In the rows, zero is written as 128.
One turn sends every row of this set to another row. A few are shown first. Where does it send the rows asked after them?
Z503: [123 162 106 107 124 125 112 135 152 156 104 151 132 139 106]
Z178: [116 141 127 124 113 157 167 108 123 145 139 161 137 113 127]
Z181: [121 118 136 110 126 149  91 117 122 171 111 148 131  99 137]
Z763: [134 124 130 117 126 152 142 124 142 172 116 156 108 139 155]
Z905: [164 135 108 105 132 132 128 123 158 155 103 144 106 135 115]
Z822: [150 126 132 129 124 156 150 126 123  92 111 127 128 108 154]
Z350: [113 145 121 109 134 142  94 112 152 155  97 116 152 126  98]
Z915: [114 123 129 102 130 145 148 116 136  79 118 126 128 137 126]
Z523: [107 122 128 100 125 150 145 129 134  79 113 119 123 134 123]
Z856: [116 110 146 124 129 173 122 122 138 175 101 108 121 122 143]
Z636: [156 130 125 123 125 149 149 128 124  88 112 123 123 109 145]
Z383: [ 95 133 135 130 116 182 146 124 131 145 116 123 154  96 117]
Z694: [130 129 126 105 123 133  99 125 122 169 115 167 121 106 134]
Z536: [ 98 150 125 109 113 134 124 124 126 172 121 153 122 145 136]
Z101: [ 90 134 138 112 121 153 107 102 127 171 116 120 140 132 128]
Z922: [104 122 133 111 131 157 149 135 142  83 110 126 132 135 131]
Z14: [136 125 128 125 123 120 172 127 127 147 113 161 139 145 132]
Z115: [128 124 128 104 131 144  83 126 134 164 100 139 136  96 120]
Z359: [143 124 133 130 124 160 146 132 124  91 106 117 128 105 150]
Z80: [151 128 109 110 127 109 148 126 134 130  95 121 138 133  92]
Z680: [138 132 118 100 127 132  89 133 134 161 102 156 127 100 120]
Z548: [145 121 119 106 135 153 107 121 154 159  86  96 119 117 106]
Z921: [117 146 109 110 115 159 135 137 134 128 104 104 138  92  83]
Z813: [151 128 126 124 122 154 143 131 124  89 103 112 124 105 143]
Z469: [136 158 102 103 111 134 154 120 129 130 126 146 121 110  93]
Z588: [119 111 133 118 124 143 134 132 124 140  86  83 150 119 101]
Z871: [109 121 133 110 132 153 152 123 143  82 115 134 136 136 133]
Z282: [103 105 151 134 119 153 158 134 116 157 105 124 150 130 141]

Z536 moves to Z503
Z822 moves to Z636
Z694 moves to Z680
And these:
Z905 moves to Z548
Z922 moves to Z871
Z383 moves to Z178
Z588 moves to Z282

One turn sends every row of this set to another row. A few are shown first. Where does it send the rows asked after them?
Z334: [114 166 134 105 106 153 128 139 124 133 153  96  92 143 118 119 132 137
 148 122 131 131 176 159 131  94 189 115 130 137  95 101  92 124 148 142
 141 136 145 136 143 155 137 132 131 127 123]
Z444: [ 80 124 129  97 128 145 122 156 150 113 139 119 100 112 121 127 125 138
 113 116  75 167 136 147 107 126 162 104 139 122  74 110 116 122 144 140
 107 120 129 139 122 168 154 160 127 103 129]
Z85: [ 99 105 162 123  99 184 123 114 149 107 129 100  95 132  90 104 111 131
 173 135 126 166 131 176 108 111 124 133 130 145 124  90 108 120 131 139
 111 126  88 134 143 169 163 154 140 124  97]
Z599: [ 98 140 125  88 143 175 109 132 121 137 124  82 119 135 124 124 120 156
 140 112 131 162 121 114 120 133 141 126 125 116  68 107 110 185 119 132
 126  95 139 133 124 160 126 114 140  98 143]
Z382: [ 99 111 157 106  97 188 135 124 139 139 168 107  83 116 114 130 140 143
 148 132 127 174 132 157 117  91 120 109 146 167 130  88 109 135 144 127
 106 132 111 135 140 136 157 135 112 151 111]
Z634: [111 107 132 130 146 173 103 160 108 129 132 121 102 145 157 126 130 128
 166 158 112 158 111 155 123 155 114 131 138 145 121  87 145 125 120 132
 123  94  93 119 119 129 158 121 132 108 144]
Z335: [113 119 102 105 146 158 143 104 121 137 145 124  97 109 126 145 134 142
 143 140 142 160 103 177 121 190 124 114 115 143 109  94  97 140 137 153
 136 106 122 140 124 132 135 136 133 158 113]
Z505: [ 96 117 136 121 143 153 126 157 142 152 146 100 133 158 159 139 120 144
 129 145  96 189 144 149 124 131 114  90 136 119 106  74 120 131 133 156
 113 142 119 110 111 147 144 110 148 122 137]
Z131: [123 111 140 127 138 149 131 122 111 100 125 110 123 142 110 109 137 139
 152 110 128 134 157 178  84 162 164 114 152 146 135  88  87 118 146 131
 128 132  86 139 129 159 141 111 163 108 137]
Z379: [115  98 104 110 119 139 138 110 154 110 143 126  52 137 107 122 144 153
 118 104 120 138 131 161 147 158 172  97 132 146 110  85 113 147 108 125
 131 103 128 142 132 162 151 142 155 135 140]
Z676: [136 151 144 116 155 162 131 144 119 136 130 121 100 139  96 111 169 150
 114  94 147 147 128 132  85 137 139 122 110 150  90 107 100 123 133 159
 141 129 119 146 124 132 162 150 144 150 105]
Z593: [118 102 152 114 142 129 124 145 138 137 145 117  67 153 156 129 123 142
 136 119 114 161 143 163 114 135 124  86 112 136  84 102 134 122 125 137
 155 130 141 103 106 136 176 132 135 113 158]
Z806: [119 113  91 130 142 179 108 142 137 111 129 119 100 153 133 128 147 150
 122 115 157 117  97 153 126 133 155 128 140 123 110 100 118 120 123 129
 139 128  90 128 164 151 121 121 147 119 107]
Z508: [110 110 130 133 100 161 138 153 155 152 135 131  92 139 113 133 141 158
 133 133 107 164 153 135 134 152 128 109 102 154 133 100  82 165 126 164
 107 127 119 132 121 145 157 122 155 168  95]
Z256: [107 116 123  88 124 152 136 141 132 126 150  84  93 142 117 127 120 186
 151 124 110 179  97 134 119 141 108 117 109 119 110  91 123 122 161 125
  95  84  90 126 142 155 147 126 124 126 128]
Z692: [126 112 125 101 139 143 141 104 123 155 111 139  75 143 109 112  97 124
 146 110 110 129  99 145 163 129 127 116 128 132 140 100  85 158 137 109
 132 124 130 136 112 152 138 109 148 129 120]
Z299: [112 129 157 107 113 155 132 110 131 124 118 116 104 162 120 137 130 127
 145 127 114 174 151 156 143  61 166 114 138 138  95 101  79 135 124 143
 135 152 119 138 130 153 139 119 135 102 134]
Z713: [109 113 144 130 169 164 131 183 130 139  87 101  95 155 123 100 129 144
 139 126 126 144 153 120 131 151 140 116 107 145  99 102 131 138 113 134
 155  92 133 134 148 150 154 138 133 123 157]
Z180: [108 105 146 133 143 169 128 154 131 139  74 105 106 161 116 131 129 130
 162 119 104 154 103 135 129 103 129 116 129 136 110  89 114 128 158 122
 114  80 108 130 119 145 150 127 146  84 138]
Z524: [107 103 136  86 130 201 141 131 124 139 136  77 119 136 118  90 120 120
 170 125 141 125 124 137 156 110 142 135 115 119 127 113 115 154 143 118
 140 118 115 131 136 158 121 133 136 140  98]
Z858: [116  99 110  99 125 180 133 127 104 144 123 139  99 147  97 128 152 142
 145 119  84 150 127 109 147 170 173 135 113 139 103  99  96 146 117 146
 142 108 142 146 129 119 131 123 126 137 129]
Z59: [108 100 133  79 128 175 120 117 132 128 177 158  93 175 125  96 143 147
 129 110 103 140  96 118 124 129 114 112 136 143 104  81 123 131 132 145
 150 152 128 133 134 147 154 130 136 130 121]
Z751: [111  46 141 117 141 157 132 110 121 124 131  98  96 177 118 129 133 145
 147 129 111 130 132 147 122 134 149 116 123 140  97  91 100 171 148 136
 147 175 109 138 127 150 139 124 148  95 117]
Z492: [103 153 105 101  91 164 125 118 125 140 103 128 100 154 106 133 129 138
 143 142 125 119 144 188 118 165 151 113 114 139 119  99  95 129  91 131
 128 129 129 132 139 151 141 143 121 112 116]
Z69: [138  95 168 101 138 180 153 126 116 128 121 107 129 170  97 134 150 158
 128 155 124 153 144 142 104 155 113 103 141 154 107  86  76 140 146 143
 138 134 129 148 155 165 166 136 137 144 143]
Z149: [108 130 156  98 145 164 141 129 125 148 134  72 132 159 111 106 102 152
 171 138 130 164 146 129 137 120 136 134 117 119 125 101  88 141 125 153
 151 142 113 120 148 181 128 120 151 161 109]
Z501: [102 134 160 107 126 150 118 141 145 153 115  84 100 160 108 106  94 153
 162 121 129 139 148 144  85 157 133  97 110 125  80  83 138 128 111 122
 133 119 131 131 131 170 167 155 154 105 140]

Z149 moves to Z85
Z501 moves to Z180
Z492 moves to Z692
And these:
Z751 moves to Z69
Z335 moves to Z379
Z806 moves to Z59
Z382 moves to Z334
Z713 moves to Z634
Z256 moves to Z444

